0: [ 1.81  1.44  1.75  0.88 -2.79  1.3  -2.19  1.13]
1: [ 0.14 -1.46 -1.23 -0.76 -0.06 -0.2   0.7  -2.1 ]
2: [-0.62 -0.12 -0.75 -0.03  0.42 -1.17  0.82 -1.55]
3: [ 0.79  0.54  0.   -0.7   0.62  0.73 -0.74  0.08]
4: [-0.11 -0.68 -0.44  0.63 -0.23 -0.98 -1.16 -0.72]
5: [ 0.06  0.5  -0.52  0.31  1.4  -1.29  0.51 -0.23]
6: [-0.24 -2.05 -0.22  0.09 -3.28 -0.29 -1.03 -2.08]
7: [-1.66 -0.68  0.29  1.29  1.19 -1.5   0.25  1.5 ]
8: [-0.55 -0.49 -0.63  0.06  0.41 -1.24  0.46 -1.58]
9: [-0.97  2.37  0.93 -0.85  0.37 -1.16  0.45  1.6 ]
10: [-0.06 -1.66  0.37  0.73 -1.69 -1.49 -0.64 -2.3 ]
11: [ 1.21 -1.4   1.24  1.8  -1.8  -1.05 -0.68 -1.57]
12: [-1.36  0.66  0.46 -0.45  0.59 -0.8   0.56  0.96]

[-1.41  2.17  1.01 -0.98  0.37 -1.83  0.6   1.24] 9 12 5
[-1.13  0.51 -0.6   0.39  1.49 -0.5  -0.13 -0.53] 5 2 8
[ 0.73  1.15  0.25 -0.31  0.84  2.22 -0.15  1.09] 3 12 5
[ 0.3  -0.15  0.14  0.18  0.44  0.67 -0.81 -0.07] 3 4 5
[-1.27 -0.08  0.75  0.33 -2.33 -2.24 -0.05 -0.7 ] 10 4 8
[ 0.28 -1.55 -1.3  -1.16 -0.43  0.93  0.51 -1.07] 1 8 2
[-0.21 -2.23 -1.03 -0.77 -0.63 -0.85  0.86 -2.11] 1 8 2
[-0.46 -0.16  0.82  0.75  0.78  0.3   0.32  0.66] 12 7 5
[-0.33  0.44  0.29  0.04 -2.05 -1.1  -0.76  0.17] 4 12 10
[ 1.06  1.71  0.28 -0.4   1.05  2.93 -0.2   1.47] 3 12 9
[-0.24  0.32 -0.01 -1.23  0.46  0.13 -0.08 -0.81] 3 2 8
[ 0.54  0.98  0.23 -1.08 -0.33  1.47 -0.35  0.45] 3 12 9
[ 0.61 -1.13 -1.3  -1.69 -0.65  0.98  0.35 -0.93] 1 3 8
[-0.4  -1.43 -0.41  0.5  -0.32 -1.4  -0.21 -0.1 ] 4 8 2
[ 0.38  0.37  0.12 -0.05  0.67  0.43 -1.   -0.22] 3 4 5
[ 0.81 -0.16  0.02 -0.31  0.01  0.7  -0.41 -0.06] 3 4 5
